In the data rows, zero lies at 4.5, halfway between 4 and 5.
Here are some numbered points:
[3 4 7 3 7 6 2 6 4 6 3 4 4 4 4 5 4 3 6 6 9 6 1 4 5 7 2 4 3 2 5 5 6 2 5 5 4 4 6 4 2 0 2 3 5 0 3 5] 0
[7 5 2 5 5 3 5 5 3 3 6 4 4 3 4 3 3 5 4 1 1 6 5 8 4 7 5 5 3 6 4 5 2 4 6 4 5 3 3 7 6 4 7 8 4 6 6 4] 1
[4 6 2 6 3 4 5 1 4 4 4 5 3 2 1 9 0 4 6 3 9 8 1 6 1 9 5 1 2 7 2 4 5 1 5 5 4 5 3 9 6 0 3 6 3 2 7 3] 2
[2 2 3 5 3 3 5 4 1 5 7 5 7 6 3 4 5 4 3 4 5 6 5 9 5 2 5 3 4 7 0 4 4 4 3 6 4 6 2 9 2 4 2 5 7 5 5 6] 3
[5 1 6 6 5 5 7 4 7 5 3 6 5 4 5 6 6 6 4 4 4 3 5 2 6 2 4 4 5 5 7 5 6 4 4 4 3 5 1 0 5 9 6 5 6 6 4 5] 4
[3 3 5 3 5 5 3 4 5 7 3 4 4 4 4 9 3 4 5 3 8 5 4 5 4 4 3 4 4 3 5 5 5 2 5 5 4 4 5 4 4 0 2 4 4 0 4 2] 5
[6 4 4 6 5 3 8 3 5 2 8 5 4 4 5 5 6 4 4 2 3 6 8 4 6 5 4 4 5 6 6 3 4 7 4 4 5 4 2 5 6 8 8 7 5 8 5 5] 6
[4 4 6 4 6 3 2 8 5 6 4 6 4 2 3 4 3 6 7 6 6 3 2 4 2 3 5 4 8 2 9 7 5 2 4 5 0 7 8 4 6 0 5 3 4 1 6 5] 7
[5 5 2 4 5 3 6 4 5 3 6 5 4 4 3 5 4 5 2 3 3 5 5 6 4 5 4 4 7 7 5 5 4 6 3 5 3 5 5 3 6 9 4 7 6 7 5 5] 8
[6 2 1 5 4 3 8 9 2 2 4 4 5 6 6 4 5 7 1 4 0 0 7 2 9 5 5 8 2 4 9 3 3 6 5 3 5 2 3 3 3 8 7 7 5 9 5 5] 9
[4 4 3 6 6 4 7 5 3 3 7 6 4 4 2 4 3 3 3 3 2 5 5 6 4 4 7 4 3 6 4 4 4 7 4 5 4 5 3 7 4 9 9 6 4 7 6 5] 10
[4 4 5 4 5 4 4 6 4 5 0 4 5 7 6 4 1 0 7 3 2 5 4 7 5 3 4 7 4 2 5 5 4 5 4 7 4 5 5 4 5 0 3 7 4 4 5 5] 11
[3 4 7 1 6 6 7 4 5 8 7 5 4 3 3 2 1 0 7 4 8 6 1 4 2 7 6 4 3 4 4 6 7 2 6 3 6 3 3 6 5 3 2 2 3 6 5 3] 12
[5 4 7 2 2 5 3 7 4 7 3 5 3 4 4 4 4 5 7 7 6 2 2 4 6 2 5 4 3 1 7 4 4 4 3 4 6 6 8 4 4 0 1 4 5 3 4 5] 13
[7 6 5 4 6 4 5 3 4 3 4 5 5 5 5 6 2 5 3 5 5 7 7 6 3 6 5 4 5 5 2 3 5 5 0 3 5 3 3 9 3 8 5 4 5 7 3 5] 14
[4 4 8 3 3 5 2 5 4 5 3 4 5 4 4 5 3 3 6 5 6 3 2 4 4 3 5 4 5 2 6 6 6 3 3 6 7 6 6 3 5 0 1 5 3 2 4 3] 15
[5 3 6 3 2 3 2 6 4 5 5 4 5 7 3 5 3 5 6 7 9 3 3 3 6 4 2 5 4 3 2 2 6 3 8 5 4 4 6 7 6 5 0 4 3 1 5 4] 16
[4 4 5 5 3 5 4 2 5 3 5 5 4 5 5 4 6 6 5 4 5 5 6 3 4 4 5 4 5 5 5 5 5 6 4 6 2 7 4 6 3 9 5 2 6 9 6 5] 17
[5 4 5 5 6 6 6 5 5 5 7 5 5 5 5 5 5 3 3 7 4 4 5 9 5 4 5 5 7 6 5 5 4 6 5 2 3 4 5 5 4 9 7 5 5 6 3 7] 18
[5 7 4 6 8 5 6 3 4 4 8 5 4 3 3 5 0 4 3 1 3 8 5 8 0 6 5 5 3 8 3 5 5 6 6 5 5 4 3 9 7 5 8 6 5 6 5 3] 19
[6 6 3 2 1 4 6 4 3 3 4 5 5 5 4 4 7 6 3 3 1 5 6 5 6 2 8 5 2 5 5 5 5 6 6 4 5 4 5 0 4 7 7 8 5 6 4 5] 20
New points follow, each followed by the numbers of its five nearest points above, looking only along the 4 directions in which the numbered points spread most, nearest first.
[5 9 4 7 5 3 6 2 6 4 6 4 5 5 3 3 4 5 4 3 5 8 6 6 4 4 5 5 4 7 3 4 5 6 4 6 4 4 3 6 2 9 6 4 5 8 5 5] 14 10 8 18 6
[5 3 5 3 6 5 6 2 5 1 6 3 5 6 3 6 4 7 2 5 8 4 9 3 5 5 5 5 4 5 1 4 4 4 2 4 2 2 4 5 5 6 6 3 7 6 5 6] 17 14 18 8 3
[3 6 6 4 2 7 4 3 3 5 3 6 4 5 6 7 2 4 5 7 5 2 5 4 7 5 4 5 6 4 3 5 5 4 3 7 5 5 7 3 1 3 0 4 6 5 5 3] 16 13 15 5 0
[4 5 6 3 4 5 3 6 5 6 1 7 6 5 6 3 3 7 7 6 5 4 4 4 5 6 3 6 3 4 4 4 6 4 4 5 5 3 7 3 4 0 3 4 5 0 5 5] 15 13 5 0 11
[5 3 4 7 6 4 3 2 6 3 6 3 3 4 4 4 6 5 3 5 5 9 8 5 5 5 5 4 5 5 3 4 5 5 3 4 3 3 3 8 6 6 7 5 4 8 5 5] 14 8 18 10 17
[7 4 4 6 7 5 5 3 4 4 5 4 7 5 3 5 4 5 3 6 5 6 6 6 6 6 5 4 6 6 5 5 6 5 5 3 4 6 4 5 4 0 6 3 7 8 4 0] 8 18 14 17 10
[6 4 5 7 4 7 9 2 2 2 8 5 6 5 7 4 4 4 1 4 2 7 7 5 1 7 6 3 5 7 6 4 5 2 4 3 4 2 3 4 7 5 7 4 4 7 7 2] 10 8 6 18 14
[5 2 3 4 3 2 5 6 6 3 5 5 6 5 4 5 5 4 3 4 3 3 9 1 7 3 6 6 6 4 7 4 3 8 4 6 4 5 5 1 6 8 8 6 3 3 3 6] 20 4 9 18 8
[3 4 1 7 2 4 5 6 5 1 8 5 4 3 3 5 3 5 5 5 5 0 8 5 3 4 7 5 3 6 6 4 1 7 6 7 4 4 1 3 3 4 8 3 2 4 7 4] 8 20 10 18 6
[5 5 2 5 3 3 2 4 3 5 3 5 6 6 5 5 4 6 6 4 6 2 4 5 6 3 4 4 2 2 4 5 2 6 5 5 4 5 5 0 4 0 3 6 4 3 4 4] 11 13 15 5 16
[0 5 4 7 6 4 6 1 5 2 8 1 5 5 4 4 7 5 2 5 2 7 9 4 4 4 4 5 5 6 3 5 4 5 5 3 4 3 3 8 4 9 5 4 5 7 6 3] 14 8 10 18 6
[5 3 3 3 5 6 2 5 4 5 5 6 4 6 9 2 9 6 5 7 4 3 6 4 8 1 3 6 4 2 5 3 5 6 4 4 3 3 6 0 2 4 6 4 5 1 3 5] 4 13 20 17 18
[6 5 3 4 5 4 4 5 4 3 7 4 4 5 4 4 3 4 3 3 3 7 9 5 5 5 6 5 5 7 5 4 5 6 6 2 5 4 3 7 7 7 7 5 5 8 4 5] 10 8 6 18 14
[6 3 4 7 6 4 5 3 5 3 5 4 3 6 4 3 6 3 5 6 3 5 8 4 3 5 4 5 5 7 4 4 4 5 5 5 5 5 5 6 3 8 7 7 6 8 4 5] 8 18 6 10 17
[7 5 4 4 4 5 9 2 5 3 6 3 5 6 4 5 4 5 3 2 4 5 6 4 4 7 6 4 6 8 1 2 6 5 4 5 4 4 3 7 3 9 6 5 6 6 5 5] 14 10 8 18 6
[5 6 3 5 5 5 4 6 8 4 2 5 5 3 6 4 3 4 0 2 4 9 4 7 5 5 6 2 2 5 3 4 3 5 5 5 4 4 3 5 4 3 3 4 5 4 5 4] 1 14 8 11 10
[3 3 6 5 6 6 3 6 4 7 4 5 6 4 6 4 2 3 7 5 6 3 1 4 5 4 4 4 4 4 4 4 4 3 5 5 3 5 4 5 3 1 3 4 6 2 5 2] 5 15 0 13 16
[9 1 6 5 5 5 6 3 5 2 7 5 7 3 6 5 7 4 3 9 5 4 5 2 5 5 5 4 7 7 4 5 5 4 9 5 4 5 5 3 1 9 7 2 4 9 3 7] 17 18 4 8 6
[4 3 4 3 4 5 3 5 3 4 5 5 2 5 5 3 5 6 8 1 4 1 5 5 5 3 6 4 5 3 6 4 3 6 7 6 8 6 4 1 6 2 4 5 4 6 5 5] 11 20 13 15 8
[3 4 5 7 8 7 6 6 7 2 5 3 4 4 5 6 4 2 6 4 6 7 4 5 3 4 7 6 5 6 4 2 5 2 5 4 4 3 3 9 5 0 4 2 6 5 4 4] 12 5 14 2 8
[4 5 5 5 5 4 4 5 4 3 6 5 2 5 4 4 6 5 4 6 4 4 6 3 4 4 4 5 4 5 5 4 3 6 4 4 4 5 2 4 5 9 6 2 4 6 4 5] 18 17 8 4 6
[4 6 3 3 1 0 1 8 6 5 4 6 3 2 4 1 3 4 8 4 1 4 4 6 3 9 4 3 4 6 2 4 3 4 7 8 3 4 7 4 4 6 4 3 4 6 4 4] 11 8 5 1 18
[2 3 8 3 4 8 3 9 3 6 3 5 4 4 4 5 3 4 6 6 4 5 1 2 5 9 3 3 2 3 7 5 4 2 7 6 8 6 8 3 8 0 2 4 4 5 2 3] 15 5 13 0 7
[5 5 2 4 8 5 5 5 4 6 4 6 2 5 2 3 5 5 2 3 0 2 6 6 4 4 5 5 4 7 4 7 3 5 3 3 5 5 4 1 6 6 5 5 2 4 5 4] 8 20 18 10 6
